In the data rows, 128 means zero.
Every row has a hidden score. In each pair, how much higher is the second row's than the first's? 10 means about the same, 20 much higher and 0 much lower. The score is a weighted sum of the row's numbers plus the product of two more (or one squared), each taken from its middle value.
{139, 142, 127, 116, 147, 147,  87, 108, 153, 152, 141, 144, 112, 106, 131, 100}
{157, 133, 137, 107,  99, 146, 145, 115, 116,  97, 125, 117, 140, 144, 130, 151}: 11
{121, 134, 136, 131, 150,  97, 145, 151, 108,  97, 142, 145, 140, 143, 129, 100}
{120, 142, 137, 116, 149,  87, 145, 122, 126, 137, 142, 142, 140, 134, 131,  92}: 10
{ 93, 143,  98, 156, 149, 147,  89, 107, 132, 145, 143, 117, 140,  96, 131, 151}
{103, 144,  99, 157, 147, 148,  80, 108, 135, 150, 142, 137, 138,  96, 131, 129}: 12
{155,  77, 107, 157, 108, 149, 135, 163, 153,  97,  90, 125, 140, 142,  85, 150}
{147, 144, 135, 123, 120, 148, 144, 107, 154, 150, 141, 125,  83,  96, 130, 100}: 12
{101,  95, 117, 157, 148, 148, 145, 163,  88,  97, 107, 117, 139, 133, 129, 151}
{122, 142, 136, 113, 149,  90, 145, 123, 125, 145, 141, 145, 141, 125, 129,  92}: 11
{147, 103, 138,  98,  93, 107, 143, 108, 125, 150, 141, 125, 140, 143, 129, 150}
{113, 143, 109, 140, 149, 148,  78, 107, 155, 151, 143, 144, 131, 106, 129, 106}: 11
{158, 123, 135,  99, 101,  96, 134, 109, 154, 151, 143, 145, 112, 143, 131, 122}
{156, 124, 136,  98, 100,  97, 142, 136, 154, 151, 141, 144, 111, 144, 121,  94}: 12
{130, 144, 136, 115, 128,  96, 134, 114, 154, 151, 142, 144, 141, 106, 130,  92}
{156, 125, 136,  97, 111, 105, 134, 108, 154, 151, 140, 145, 112, 144, 132, 108}: 11
{148, 142, 136, 106, 149, 123, 105, 108, 153, 151, 143, 146,  92, 125, 130, 100}
{103, 106, 137, 156, 148, 105, 144, 163,  88,  97, 141, 126, 138, 114, 129, 143}: 9
{156, 124, 136,  97,  93, 105, 134, 107, 156, 150, 142, 145, 111, 143, 130, 122}
{148, 124, 136,  99,  91, 106, 143, 107, 153, 151, 142, 144, 113, 144, 129, 122}: 11
{ 93, 144, 100, 157, 149, 149,  86, 108, 143, 131, 143, 127, 139,  96, 131, 151}
{148, 143, 136, 131, 111, 149, 142, 107, 153, 152, 143, 126,  83,  95, 128,  99}: 11
{157, 124, 136, 114,  92,  89, 145, 135, 155, 150, 143, 146, 111, 144, 121,  92}
{103, 115, 116, 158, 148, 149, 144, 164,  88,  97,  99, 109, 139, 134, 130, 149}: 8
{156, 124, 138,  96,  89, 106, 141, 107, 155, 150, 143, 135, 112, 145, 130, 122}
{103, 116, 118, 158, 147, 149, 145, 161,  88,  97, 101, 107, 141, 134, 130, 151}: 10
{158,  97, 136, 124,  81,  96, 143, 150, 155, 151, 142, 144, 110, 143, 121,  92}
{102,  97, 128, 158, 148, 148, 144, 163,  88,  96, 106, 116, 139, 125, 131, 151}: 2
{149, 143, 137, 114, 112, 149, 143, 114, 153, 151, 143, 128,  82, 115, 130,  93}
{ 95, 142, 108, 156, 146, 148, 106, 162,  98,  98, 125,  97, 141, 135, 130, 151}: 11
{158, 132, 135, 108, 110, 148, 144, 143, 107,  97,  82, 126, 139, 146, 128, 151}
{136, 105, 136,  98,  91, 106, 145, 107, 126, 150, 142, 136, 140, 145, 130, 151}: 16
{111, 144, 108, 148, 150, 147,  80, 109, 153, 151, 142, 146, 121, 107, 130, 107}
{121, 142, 137, 114, 147,  86, 145, 121, 126, 138, 142, 145, 140, 134, 130,  91}: 8
{105, 107, 126, 156, 148, 105, 142, 164,  87,  95, 142, 127, 138, 114, 131, 149}
{158,  86, 109, 156, 129, 148, 144, 162, 142,  97,  81, 109, 138, 145,  82, 149}: 12
{122, 142, 137, 115, 148,  87, 142, 121, 125, 137, 142, 143, 139, 134, 129,  93}
{ 94, 142, 108, 158, 148, 147,  88, 108, 144, 119, 142, 127, 140, 108, 130, 152}: 8
{120, 144, 137, 116, 147,  89, 144, 121, 126, 137, 141, 146, 141, 136, 130,  94}
{ 92, 143,  89, 157, 147, 147,  85, 107, 143, 131, 142, 125, 140, 105, 130, 151}: 10
{102, 106, 126, 155, 147, 148, 144, 163,  88,  97,  99, 116, 140, 124, 129, 150}
{156,  87, 136, 123,  82, 106, 145, 149, 155, 151, 143, 144, 112, 143, 120,  92}: 17
{149, 105, 135,  99,  91, 106, 142, 108, 136, 151, 142, 144, 112, 145, 130, 151}
{121, 134, 136, 114, 148,  98, 145, 114, 125, 152, 142, 146, 139, 123, 131,  92}: 9
{121, 134, 135, 114, 147,  88, 144, 122, 124, 151, 144, 145, 140, 125, 129,  92}
{156, 123, 136,  99,  93, 107, 145, 107, 153, 152, 141, 133, 112, 141, 131, 122}: 10
{112, 144, 117, 159, 149, 148, 144, 162,  97, 130,  72,  78, 140, 104, 122, 152}
{104, 143, 127, 131, 147, 149,  96, 107, 153, 151, 141, 144, 121, 106, 131,  99}: 9
{149, 124, 135, 101, 102, 148, 143, 107, 115, 110, 141, 116, 138, 142, 129, 150}
{157, 123, 136, 106, 101, 148, 144, 115, 117,  97, 116, 136, 137, 142, 130, 150}: 7
{121, 133, 136, 115, 148,  90, 145, 120, 134, 151, 141, 145, 141, 117, 129,  93}
{110, 143, 136, 157, 128, 150, 143, 164, 125, 151,  73,  79, 103,  88, 130, 143}: 15
{129, 144, 126, 113, 148, 149,  88, 107, 153, 152, 142, 145, 121, 104, 129,  99}
{119, 132, 139, 115, 148,  97, 144, 114, 124, 150, 144, 145, 141, 125, 126,  93}: 11
{157, 106, 136,  99,  90, 105, 143, 108, 134, 151, 140, 135, 111, 143, 131, 151}
{156, 123, 136,  99, 112,  96, 133, 107, 154, 152, 143, 146, 110, 145, 131, 113}: 11
{131, 143, 130, 114, 148, 148,  88, 108, 156, 150, 142, 146, 120, 107, 130, 101}
{132, 142, 127, 116, 148, 148,  89, 107, 152, 152, 143, 145, 121, 106, 130, 101}: 10
{ 92, 141, 119, 156, 148, 149,  87, 107, 146, 117, 142, 116, 139, 104, 132, 151}
{ 94, 143, 119, 157, 147, 149,  96, 121, 115,  97, 141, 116, 140, 135, 129, 150}: 11
{157, 132, 135, 124, 121, 150, 145, 114,  98,  97,  99, 126, 139, 145, 129, 152}
{111, 144, 119, 156, 148, 148, 144, 164,  99, 123,  72,  79, 140, 116, 121, 150}: 9
{ 94, 143, 108, 157, 148, 149,  86, 129, 118,  98, 142, 127, 139, 134, 128, 151}
{ 85, 141, 127, 158, 149, 146,  98, 122, 118, 103, 142, 126, 141, 115, 130, 150}: 12
{157, 104, 135,  99,  92, 130, 142, 108, 106, 131, 142, 134, 138, 145, 130, 149}
{ 94, 142, 118, 157, 148, 147, 115, 164, 106,  97,  90, 107, 140, 135, 131, 150}: 10
{158, 106, 137,  97,  91, 104, 145, 107, 154, 151, 141, 134, 112, 143, 130, 136}
{105, 134, 136, 132, 147, 107, 143, 164,  87,  97, 141, 146, 140, 125, 130, 121}: 16
{120, 114, 128, 158, 130, 148, 144, 162,  95,  96,  82,  97, 139, 142, 128, 150}
{156,  77, 107, 158, 111, 148, 135, 163, 153,  97,  90, 125, 138, 144,  83, 151}: 3
{120, 133, 136, 132, 148,  88, 144, 149, 105,  95, 143, 145, 139, 143, 130, 108}
{157, 124, 135,  98, 111,  97, 135, 108, 155, 150, 141, 146, 111, 144, 128, 114}: 10
{120, 115, 135, 149, 128, 147, 144, 162,  98,  98,  83,  99, 138, 143, 129, 152}
{103, 105, 127, 156, 149, 106, 144, 163,  89,  96, 144, 126, 138, 115, 130, 151}: 8
{104, 105, 124, 156, 149, 106, 144, 163,  88,  95, 142, 126, 141, 115, 131, 151}
{148, 141, 136, 115, 111,  95, 126, 114, 153, 150, 142, 144, 139, 114, 130,  94}: 14
{157, 106, 137,  98,  92, 104, 144, 107, 134, 151, 142, 117, 130, 145, 128, 151}
{157, 123, 137,  99,  92, 105, 134, 107, 155, 150, 142, 145, 110, 143, 128, 120}: 9
{103, 115, 119, 158, 149, 148, 143, 164,  88,  98,  98, 108, 138, 132, 130, 150}
{102, 105, 137, 148, 148, 107, 142, 165,  89,  97, 143, 144, 140, 123, 130, 130}: 8
{158, 125, 137,  98,  91, 105, 145, 109, 152, 151, 142, 135, 112, 141, 130, 121}
{120, 141, 137, 114, 148,  88, 145, 122, 128, 138, 142, 145, 139, 134, 132,  91}: 9
{122, 134, 136, 140, 148,  89, 144, 143, 108,  97, 141, 145, 139, 143, 129, 107}
{101, 142, 116, 156, 147, 149,  78, 108, 144, 117, 141, 116, 140, 108, 130, 151}: 7
{138, 141, 135, 105, 148, 141,  98, 108, 152, 150, 143, 145, 101, 116, 129,  99}
{157, 126, 136,  98, 100, 147, 144, 108, 115, 111, 117, 137, 140, 144, 129, 151}: 11
{ 94, 142, 108, 156, 150, 150, 125, 165, 106,  98,  91, 107, 136, 136, 129, 151}
{ 97, 144, 108, 157, 149, 149, 125, 163, 105,  97,  92, 107, 140, 133, 131, 152}: 10
{148, 124, 137,  98,  93, 107, 143, 107, 154, 152, 142, 145, 111, 146, 130, 123}
{157, 105, 136,  97,  89, 139, 144, 107, 136, 118, 143, 116, 139, 142, 130, 151}: 8
{104, 142, 128, 156, 129, 150, 142, 164, 115, 151,  74,  80, 110,  96, 131, 150}
{119, 143, 128, 132, 149, 148,  77, 109, 154, 150, 142, 144, 118,  97, 131, 108}: 3
{129, 133, 136, 116, 130,  97, 143, 115, 155, 152, 143, 145, 138, 105, 131,  93}
{ 93, 143,  88, 158, 147, 150,  86, 107, 137, 124, 143, 135, 138, 116, 129, 151}: 11
{140, 142, 126, 107, 148, 147,  97, 108, 153, 152, 141, 146, 101, 113, 128,  99}
{ 93, 144,  98, 159, 149, 149,  87, 147, 106,  97, 143, 117, 140, 135, 130, 152}: 14
{ 94, 143, 116, 158, 149, 148,  98, 163,  97,  97, 115, 107, 140, 134, 128, 151}
{ 84, 144, 109, 157, 149, 149,  96, 122, 116, 103, 143, 136, 138, 126, 130, 150}: 10
{138, 143, 127, 117, 148, 147,  87, 107, 154, 151, 142, 145, 103, 116, 131,  99}
{104, 105, 128, 157, 149, 107, 143, 164,  89,  96, 142, 125, 140, 113, 130, 151}: 8
{156, 124, 136,  98,  91, 106, 144, 108, 154, 151, 142, 136, 113, 145, 130, 124}
{156, 104, 137,  97,  92, 105, 143, 108, 153, 152, 142, 135, 111, 142, 130, 138}: 8
{156, 105, 136,  96,  93, 106, 144, 106, 126, 152, 143, 125, 131, 143, 129, 152}
{156,  88, 118, 157, 111, 151, 134, 164, 154,  97,  82, 117, 141, 143,  83, 151}: 6
{ 94, 143, 111, 155, 149, 150, 125, 163, 107,  96,  91, 106, 138, 133, 129, 150}
{156,  95, 137, 122,  82,  97, 144, 148, 153, 151, 141, 145, 111, 144, 122,  92}: 14
{121, 134, 135, 115, 148,  90, 144, 122, 125, 152, 143, 144, 139, 125, 132,  92}
{129, 144, 126, 115, 150, 148,  87, 107, 155, 151, 141, 144, 121, 106, 130,  99}: 8
{121, 144, 135, 117, 149,  89, 145, 122, 125, 137, 142, 144, 140, 133, 130,  94}
{138, 133, 136, 116, 149,  79, 142, 135, 125, 111, 139, 144, 139, 143, 131, 100}: 13
{112, 113, 134, 149, 129, 150, 145, 165,  98,  97,  83, 108, 137, 145, 129, 150}
{132, 133, 138, 114, 147,  90, 144, 120, 117, 152, 140, 146, 143, 125, 130,  92}: 13
{118, 113, 137, 140, 138, 146, 142, 163,  98,  95,  81,  96, 139, 142, 131, 151}
{137, 106, 136,  97,  90, 138, 144, 107, 125, 117, 141, 142, 140, 144, 128, 151}: 17
{110, 115, 117, 157, 149, 149, 143, 163,  88,  98,  88, 107, 141, 134, 128, 152}
{157, 143, 136, 114, 111, 130, 145, 107, 153, 152, 142, 136,  83, 117, 130, 101}: 9
{156, 107, 135,  98,  90, 105, 145, 106, 153, 153, 143, 135, 110, 143, 129, 136}
{159, 124, 136,  98, 101,  95, 134, 108, 154, 150, 143, 144, 110, 143, 129, 122}: 10
{102, 104, 116, 158, 149, 148, 145, 161,  88,  96,  98, 116, 139, 134, 129, 151}
{120, 142, 134, 114, 147,  89, 144, 122, 126, 144, 141, 144, 141, 125, 131,  94}: 11
{157, 104, 136,  98,  91, 106, 142, 106, 146, 151, 142, 143, 112, 143, 131, 138}
{ 92, 143, 109, 158, 148, 148, 124, 164,  95,  97, 101, 109, 138, 134, 130, 151}: 12
{148, 141, 136, 105, 149, 132,  98, 107, 154, 152, 142, 145, 101, 113, 131, 100}
{155, 124, 136, 106, 102, 148, 144, 115, 117,  96, 117, 135, 140, 142, 128, 152}: 10
{156, 107, 137,  98,  92, 122, 143, 109, 106, 144, 142, 127, 141, 144, 129, 150}
{158,  68, 137, 157, 101, 133, 145, 163, 154, 103, 117, 146, 130, 143,  75, 122}: 4
{123, 144, 134, 114, 149,  79, 142, 121, 126, 138, 143, 145, 140, 135, 130,  99}
{ 94, 141, 108, 156, 149, 146, 125, 163,  98,  95,  99, 107, 139, 134, 128, 151}: 10
{121, 141, 136, 113, 147,  88, 143, 123, 125, 138, 141, 147, 140, 133, 131,  93}
{156, 124, 136,  98,  92, 107, 134, 109, 155, 152, 142, 143, 112, 144, 129, 122}: 10
{121, 115, 134, 149, 129, 147, 146, 162,  97,  97,  82,  98, 139, 143, 131, 151}
{156, 125, 137,  98,  94, 105, 133, 108, 153, 152, 143, 145, 112, 143, 128, 122}: 9
{157, 124, 138,  99,  92, 104, 142, 106, 155, 150, 143, 136, 109, 143, 131, 122}
{ 94, 143,  98, 158, 148, 149,  86, 108, 144, 117, 142, 127, 140, 115, 132, 152}: 10
{121, 134, 135, 114, 148,  88, 144, 122, 126, 151, 141, 146, 139, 122, 130,  93}
{148, 116, 136,  96,  92, 149, 143, 108, 116, 117, 143, 125, 139, 143, 129, 151}: 13
{103, 142, 116, 156, 138, 148, 143, 162, 116, 150,  73,  79, 111,  95, 131, 150}
{156, 116, 136,  97,  93, 140, 146, 109, 116, 118, 143, 127, 139, 142, 131, 151}: 8
{157, 124, 136,  99,  91, 105, 143, 108, 144, 152, 141, 146, 111, 143, 129, 120}
{158, 123, 134,  99,  92, 106, 144, 108, 152, 151, 141, 136, 113, 144, 129, 122}: 10
{147, 142, 136, 107, 147, 132, 107, 107, 153, 150, 143, 144,  90, 114, 131, 101}
{129, 103, 137, 149, 130, 149, 144, 164,  96,  97,  81,  96, 141, 144, 129, 150}: 16
{149, 115, 136,  98,  90, 105, 143, 107, 155, 153, 144, 146, 102, 144, 132, 136}
{111, 143, 118, 156, 146, 149, 144, 164,  96, 150,  73,  78, 112, 107, 122, 151}: 12
{ 93, 141, 117, 158, 149, 148,  87, 163, 106,  97, 107, 116, 140, 134, 129, 152}
{156, 123, 135,  97, 102,  99, 135, 108, 153, 151, 141, 144, 110, 144, 131, 121}: 10
{158, 143, 135, 106, 109, 132, 145, 107, 155, 151, 141, 136,  93, 117, 132,  99}
{121, 115, 117, 156, 146, 149, 145, 163,  98,  96,  83,  98, 139, 143, 118, 150}: 12
{156, 115, 135,  99, 110, 148, 143, 122, 108,  98, 125, 135, 141, 143, 130, 152}
{111, 144, 128, 123, 150, 149,  87, 109, 153, 151, 140, 146, 121, 116, 131, 100}: 12
{119, 114, 128, 156, 130, 148, 142, 163,  97,  95,  82,  97, 139, 143, 130, 150}
{111, 143, 109, 150, 151, 147,  79, 106, 155, 152, 141, 146, 121, 105, 127, 110}: 7
{130, 124, 137, 114, 148,  97, 134, 115, 153, 152, 143, 145, 140, 105, 129,  93}
{111, 135, 136, 123, 148,  79, 144, 149, 124, 110, 141, 143, 139, 146, 129, 101}: 12
{138, 132, 136, 115, 148,  79, 144, 124, 126, 124, 143, 145, 138, 145, 131,  99}
{157, 125, 137,  96,  89, 107, 144, 107, 155, 151, 141, 135, 112, 142, 131, 121}: 6
{103, 144, 106, 156, 148, 148, 127, 163, 107,  97,  83, 108, 138, 136, 130, 151}
{ 92, 143, 108, 158, 148, 148,  87, 109, 143, 150, 142, 127, 140,  97, 128, 121}: 10
{158,  85, 106, 156, 138, 148, 144, 163, 134,  98,  82, 106, 140, 145,  83, 151}
{139, 143, 136, 148, 119, 149, 142, 108, 155, 151, 143, 109,  82,  97, 132, 100}: 12
{111, 144, 128, 131, 148, 147,  86, 107, 154, 152, 142, 147, 120, 105, 130, 101}
{157, 123, 137,  98,  92, 107, 134, 109, 154, 152, 142, 147, 112, 143, 130, 121}: 11
{111, 144, 125, 130, 147, 149,  87, 107, 154, 152, 142, 143, 121, 106, 131, 100}
{112, 143, 109, 139, 148, 149,  86, 107, 154, 150, 142, 144, 128, 107, 128, 100}: 12
{111, 143, 135, 132, 149,  80, 143, 150, 116, 110, 142, 146, 138, 135, 129,  99}
{ 99, 104, 126, 155, 150, 104, 143, 164,  88,  96, 142, 117, 137, 126, 128, 151}: 8
{120, 125, 137, 113, 148,  96, 143, 114, 144, 151, 143, 143, 139, 116, 130,  92}
{121, 143, 135, 116, 148,  91, 143, 122, 124, 138, 143, 145, 140, 134, 128,  92}: 12
